In the rows, zero is written as 128.
runs of hidden systems:
run 1, Z_648 (10 x 18):
[[143 127 146 102 154 183 144 128 138  96 105 157 134  90  54 157 143 157]
 [139 113 168 129  94 147 101 135  76 141 147 147 142 129  48  88 116 129]
 [137 133 108 171  83  94 108 127  96 153 130 132 144 172 150  73  99  84]
 [113 168  66 159 128 105 146 102 145 117 114 110  99 139 203 120 145 113]
 [116 132  88  95 159 160 152 136 156 105 132 117  69  86 139 183 156 147]
 [145 105 165  69 126 195 126 153 131 111 138 165 131 105  83 163 108 139]
 [144 132 188 118 102 165 107 129  92 149 137 135 175 162 104  69 110 126]
 [139 141 112 165 120  89 126 136 104 182 119  88 144 156 163  61 141  99]
 [143 156  75 151 151  79 141 128 162 138  89 124  91  98 181 141 144 111]
 [128 138 132 110 155 145 119 123 155  88 114 158  64  83 126 178 135 175]]
run 2, Z_459 (10 x 18):
[[113 129 127  79 187 108 170 136 154 100 123 106 103  95 113 191 140 136]
 [151 123 144 133 155 132 135 125 170 137  59 127 132 103  53 165 115 149]
 [142 112 118 188  88 150  93 118 134 183 102 121 129 113  72 112 143 150]
 [130  95  81 187  74  91 105 133 105 167 156 121 125 134 151 106 137 103]
 [103 148  93 144 115  75 133 106 139 102 149 143 127 149 211 135 117  91]
 [ 85 178 122  98 144 133 149  88 142  61 127 124  92 155 144 159 101 131]
 [125 153 136  82 142 162 160 122 115 106 101 100 114 152  48 136  92 115]
 [138 148 126 119 138 167 137 157 129 189 100  95 162 121  71  90 142  97]
 [133 118  87 154 140 141 113 180 137 192 126 103 120  96 161 101 181 127]
 [159 102  88 154 143  93 115 166 140 121 110 155  84 111 200 143 127 136]]
run 3, Z_459 (10 x 18):
[[131  90 129 111 127 115 181 117 111  94 173 130 203 141 152 145 149  99]
 [117 160 147  93 150 127 165  82 148 104 152 138 152  72 131 159 186 130]
 [119 108 157  96 142 107 128 120 145 141 136 105  90  78  66 188 137 155]
 [147  83 148 161 122  92 124 122 162 173  87 105 167 129  75 158 112 137]
 [122 117 102 211  96 116 117  82 137 155 119 111 158 129 126 112 170 152]
 [104 116  68 168  97  69 133 105  95 109 168 124  93 120 135 134 147 113]
 [ 87 161 104 120 127  67 135 105 153  95 131 148 132 139 132 164  86  68]
 [ 69 172 113 115 130 172 138  90 176 112 111  96 125 156 101 162 104 124]
 [139 124  83 115 117 173 173 130 116 147 106  64 109 142  69 134 126 113]
 [165 157  89 136 128 113 148 147 131 188  85 108 133 101 119  92 151  75]]
run 4, Z_640 (10 x 18):
[[130 120 185  92 155 152 132 137 132  85 105 143 163 175 100 139  68 140]
 [108 120 184  98  90 190 104 118 122 143 176 127 169 159 125 116 111 135]
 [122 110 126 107  96 161 100 157 125 189 191 112 122 103 174 119 160 117]
 [158 127 110 125 152 110 126 154 154 161 123 138 103  59 184 142 182 132]
 [172 125 144 144 167  98 141 110 137 100  78 146  96  82 114 151 151 181]
 [150  84 170 152 120  86 126  97 111  98 105 130 130 154  75 149  89 171]
 [ 95 101 159 145  92  90 109 102 110 117 171 126 167 186 141 127  88 120]
 [ 64 136 115 109 131 120 124 139 111 114 205 114 136 146 186 116 145 104]
 [ 96 138 105  77 188 139 153 177 141 126 155 113 123  88 138 148 170 107]
 [133 144 145 106 171 148 146 125 173 142  92 126 146  72  70 163 162 141]]
run 5, Z_552 (10 x 18):
[[130 151  78 108 143 169 170 153 156 153  91  97 160 140 110 129 122  69]
 [ 93 204 140 119 126 159 119  96 115 156 129  88 113 127  94  78 149 123]
 [162 123 142 113 101 167  90 162 122 187 112 106  66 125 130 109 103 145]
 [182 165 102 132 132 162 150 130 138 112  51 146 122 154 149 103  94 110]
 [147 172 159 137 104 133 118 101  68 115 131 164 142 135  99  54 131 117]
 [156 106 152  91 116 131  98 196 101 164 155 160 134 126 149 101  99  90]
 [130 168 130  87 175 160 151 153 146 103 115 145 162 141 197 109 131 101]
 [142 155 192 108 139 157 125 100 108 127 154 138 139  96 141  92 183 172]
 [188  94 174 116 121 120 103 149 161 178 112 153 138  81 156 148 129 138]
 [136 165 132 158 149  85 126 103 173 115  86 164 168 132 190 126 126 116]]
run 6, Z_780 (10 x 18):
[[154 117 130  68 164 146 165 178 103 129 143  90 115 142 181 114 132 115]
 [158 154 187  70 185 122 129 162 143 123 101 159 140 105 142 126 116 123]
 [113 188 193 129 134 128  71 107 140 148 119 162 122 103 119  91 132 151]
 [108 104 138 176 101 130  61 138 118 170 144 131 100 106  84 114 141 168]
 [135  68  73 187 105 128 120 142 142 150 140 143 151  94 125 150 171 130]
 [132 112  75 128 101 133 161 106 139 109 167 131 126 116 210 162 160 113]
 [165 107 146  85 115 106 150 119 124 102 135 120  99 160 198 159  79 125]
 [188 138 191 111 137  87 144 109 120 140  79 118 152 157 140 103  95 127]
 [136 166 180 115 141 103 130 106  98 173 127  89 134 107  86  76 162 132]
 [ 86 118 140 113 148 100 106 151 132 165 162 111 120  73  59 150 159 128]]
run 7, Z_648 (10 x 18):
[[ 84 159 147  97 160 106 119 140 102  82 158 122 107 176 176 104  98 123]
 [ 82 119 100 119 192 143 133 193 140 117 150 120 161 136 169 123 156 117]
 [113 137 127 127 149 157 119 142 183 160 126 157 188  74 116 147 174 114]
 [123 140 169 144  96 145  80 101 163 189 112 120 125 100  78 134 127 154]
 [165  84 135 174  88 116 108 117 126 155  90 100 107 169 118 127  84 160]
 [182 105 109 159 119  95 179  89  98  82 102 120 126 156 166 126 131 147]
 [127 139 123  92 147  81 174 102  84  80 169 123  96  99 134 141 162 122]
 [ 82 133 141  65 151 107 117 167 121 104 174 154 116 120 114 156  95  89]
 [ 69 147 147 121 155 169  95 159 156 114 130 153 185 167 131 114  99 116]
 [ 96 124 109 177 137 172 116 137 149 172 122  95 185 135 119  96 176 141]]
run 8, Z_552 (10 x 18):
[[191  57 109 121 113 118 160 143 132 123 125 153 133  95 125 184 129 123]
 [ 94 160 126 127 136  81 158  81 159 103 122 139 190 132 111 156 123  81]
 [ 62 113 162 137 117 100  88 119 115 149 190  87 126 148 128 123 134 152]
 [138  69  89 134 159 136 143 179 146 136 112  82  95 138 163 167 130 159]
 [130 157  92 148 160 127 176  87 137  80  82 125 121 107  79 143 157 144]
 [103 123 148 143  80 113  85 104 117 149 152 146 113 104  41 140 113 128]
 [103  99  81 140  98 142 108 163 160 146 127 119 128 175 155 153  71  90]
 [104 154  74 143 134 156 178 102  97  88 134  85 127 168 148  97 157 127]
 [155 112 141  91 113 134 148 130  73 151 156  96  88  92  61 122 151 133]
 [138 139 137  83 138 141 130 154 177 154  82 124 130 130  92 168  68  90]]
run 9, Z_284 (10 x 18):
[[100 117 157 147 134 160 118 118 149 115 148 167 222 129 129 123 157 139]
 [ 81 125 131 129 152 132 136  99 169 139 154  82 131  98 140 169 184 170]
 [182 118 127 106 113 108 163  99 158 163  92  95  94  86 122 179 132 131]
 [179 165 142 154 102  84 132  81 117 138  70 127 117 150 139  89  99 120]
 [ 99 115 126 153 121  78 110 145  77 133 148  94 123 191 129  82  94 116]
 [116  79 103 107 155 105 152 187 105  96 162 149 165 141 124 145 116  85]
 [ 96 168 130  97 159 141 144 111 135  62 147 186 143  95 115 149 147 115]
 [ 90 156 154 107 110 179 109  89 150 133 136 115 103 109  59 156 125 156]
 [162 102 123 158 109 171 141 117 158 174  77  92 162 136  82 133 134 146]
 [143 146  85 185 139 102 151 114 125 157 101  92 146 127 165  83 182 125]]
run 10, Z_284 (10 x 18):
[[122 111  63 152  99  86 103 158 114 153 156 136  70 100 149 134 131  97]
 [135 135 102 114  88 140 114 134 150 110 134 188 128 141 180 149  76  76]
 [ 94 150 139 112 129 191 124 114 134  73 139 133 126 187 171 124  96 152]
 [139  91 141  87 142 202 157 151  98 115 154  88 116 139 115 128 149 173]
 [191 125 161 111 137 154 145 137 109 152 124 148 155  71 119 100 186 139]
 [118 163 180 147 133  89  74 118 145 184 131 135 130  87 142  95 158 145]
 [117  85 139 151 133  72  86 154 169 169 116 111 109 132 146 167  94 144]
 [160  90  91 164 130  89 145 123 137  77  98 155 109 146 168 164 102 141]
 [127 135 110 131  82 123 143  82  72  68 168 146  87 145 145 121 123 133]
 [126 107 162  82  75 165 134 117  95 132 187 126 162 153 110 126 106 101]]
run 11, Z_640 (10 x 18):
[[120 155 118  88 160 107 130 162 110 130 126  85  46 143 157 117 104 123]
 [146 128 155 108 202 135 150 174 152 129  75 109 171 152 140 116 117 133]
 [143 134 175 132 130 189 122 114 109 111 127 163 183 125  89  90 154 160]
 [125  91 128 140  70 150  76 152 100 163 173 154 103 104  85 125 123 132]
 [121 115 101 153 105  98  87 143 180 165 131 147 110 110 197 162 114 113]
 [144 139 107 133 152 132 164  96 145  77 111 123  96 124 200 151 155 168]
 [176  93 148  86 148 116 185 129  86  83 122 116 117 133  91 152 115 141]
 [128 138 206  95 119  88 112 111 123 145 135 138 173 141  93 122  83 102]
 [ 71 156 162 140 121 137  77 118 123 162 170  93 126 150 149  86 143 151]
 [109  82  81 150 158 141 129 193 123 151 156  99 131 118 157 120 177 139]]
run 12, Z_780 (10 x 18):
[[152  85  74 163  68  99 116 144 122 164 135 139 113 127 139 139 106  87]
 [140 111  92 145 132  80 162 138 122 135 137 107 163 154 210 115 143  89]
 [143 122 164  80 172  96 167 132  91  90 156 105 119 139 183 122 142 144]
 [158 127 218  77 152 108 131 116 121 109 123 152 145 114  98 141 108 147]
 [112 161 190 134 105 131  98  77 154 169 121 125 162 113  77 119 131 139]
 [ 86 114 108 160 107 138 101 119 148 184 139  72 103 114  80 143 151 154]
 [123  89  49 163 135 114 148 144 159 130 111 115 110  97 115 182 150 126]
 [133 151  68 133 121 103 169  95 136  73 121 151 109 126 177 156 129  98]
 [137 137 139 105 110  93 143 109  84  79 138 128 102 186 152 119  65 110]
 [150 115 178 122 145 104 143 138  91 126 107 110 181 180  92  87  94 119]]

runs to name:
run 13 (2 x 18):
[[ 99 134 143  80 157 119 155 116 152  67 140 131 139 161 167 177  88 120]
 [109  93 179 129 137 150 140  95 113 100 160 102 168 153 112 135 154 190]]
  Z_552
run 14 (2 x 18):
[[101 146  92 118 161 123 156 112 151  53 131 154 110 125 182 171 132 132]
 [120 102 162 122  98 133 138  66 105  88 180 137 126 110 103 161 153 176]]
  Z_552
run 15 (2 x 18):
[[101 118 167 150 104  84  88 106 155 125 142 177 184 140 121 150  92 113]
 [ 75  95 121 156 139 115 140  93 161  85 139 102 155 165 134 183 119 161]]
  Z_284
run 16 (2 x 18):
[[132 138 168  69 125 128 131 125 122 145 121  73  74 160 119 141  71 135]
 [145 123 175 115 146 132 134 146 139 177 115  77 182 170 167  93 123 127]]
  Z_640
run 17 (2 x 18):
[[135 115 109 120 172 124 120 193 176 146  97 126 127 134 197 146 108 115]
 [141 150 109 121 164 130 125 148 122  74 104 155  53 122 176 130 119 160]]
  Z_284
run 18 (2 x 18):
[[105 101  99 158 149 124 146 151 156 122 125 129 220 162 158 131 133  98]
 [ 82 144 110 144 157 106 139 126 106 137 173  93 137 100 134 100 209 132]]
  Z_552
run 19 (2 x 18):
[[109 209 148  87 140 124 145  74 156 100 124 136 119 120 169 137 125 111]
 [143 109 207 120  94 133  97  91 112 138 154 118 112 141 147 123 116 189]]
  Z_552
run 20 (2 x 18):
[[131 143 115 151  78 128 115 106 127 133 139 140 152 176 208  96 103  97]
 [107 170 122  96 126 139 152  97  99  81 164 109  96 160 192 110 130 127]]
  Z_459
run 21 (2 x 18):
[[ 94 122 109 183 145 127  95 134 122 123 146 154 123  80 101 118 192 169]
 [108  77  75 173 126 103 119 140 150 108 126 151 110 104  90 189 130 140]]
  Z_640
run 22 (2 x 18):
[[172 137 133  97 121 186 154 120  85 127 128  96  72 117 127 101 158 165]
 [184 128 171 115 108 140 108 151  93 188 129 135 141 107 122  68 143 120]]
  Z_284
run 23 (2 x 18):
[[127 171 136 131 143 136  94 131 146 141 100 115  52 124 183 109 123 169]
 [176  71 127 138 168 148 149 171 121 114  88 104 123 158 149 127 123 176]]
  Z_640
run 24 (2 x 18):
[[ 65 198 122 134 152  82 105 119 122 102 127 144 110 141 111 103 104  99]
 [100  99 137 116 118 169  85 162  96 107 177 135  74 148 137 122 107 166]]
  Z_552
run 25 (2 x 18):
[[136 190 126 126 186 140 125 154 163 135  61 135 134 129 160  92 125 120]
 [134 172 163 148 128 147  81 117 101 118 125 171  97 104 129  70 151 172]]
  Z_552
run 26 (2 x 18):
[[112 105 155 148 112 157  87 145 154 208 135  87 160 132 121 111 140 148]
 [152  95 103 155 166  99 145 160 171 155  97 107 153 115 189 147 157 137]]
  Z_284
run 27 (2 x 18):
[[126 123  99 127 145  78 120 162 136 164 153 143 117  53 135 142 175  98]
 [110 112 124 144 139  92  94 135 198 136 110 147 107 110 164 192 103 143]]
  Z_459
run 28 (2 x 18):
[[153 121 135 126 111 177 155 116  92 121  98  89 141 186  74  99 100 137]
 [146 157 116 132 127 140 146 142  84 163 137 116 163 119 113  51 175  89]]
  Z_459
run 29 (2 x 18):
[[104 203  82 122 143 104 143 122 130 107 109 159 124 112 109 113 126  63]
 [ 67 174 103 114 125 158 105 139 140 130 122 119 101 153  75 127  83  94]]
  Z_284
run 30 (2 x 18):
[[108 134 158 126 168 149  99 135 121  84 137 161  85  95 108 136 150 198]
 [153  80 141 146  83 157  96 121 127 154 139 148 103  83  78 152 140 172]]
  Z_284
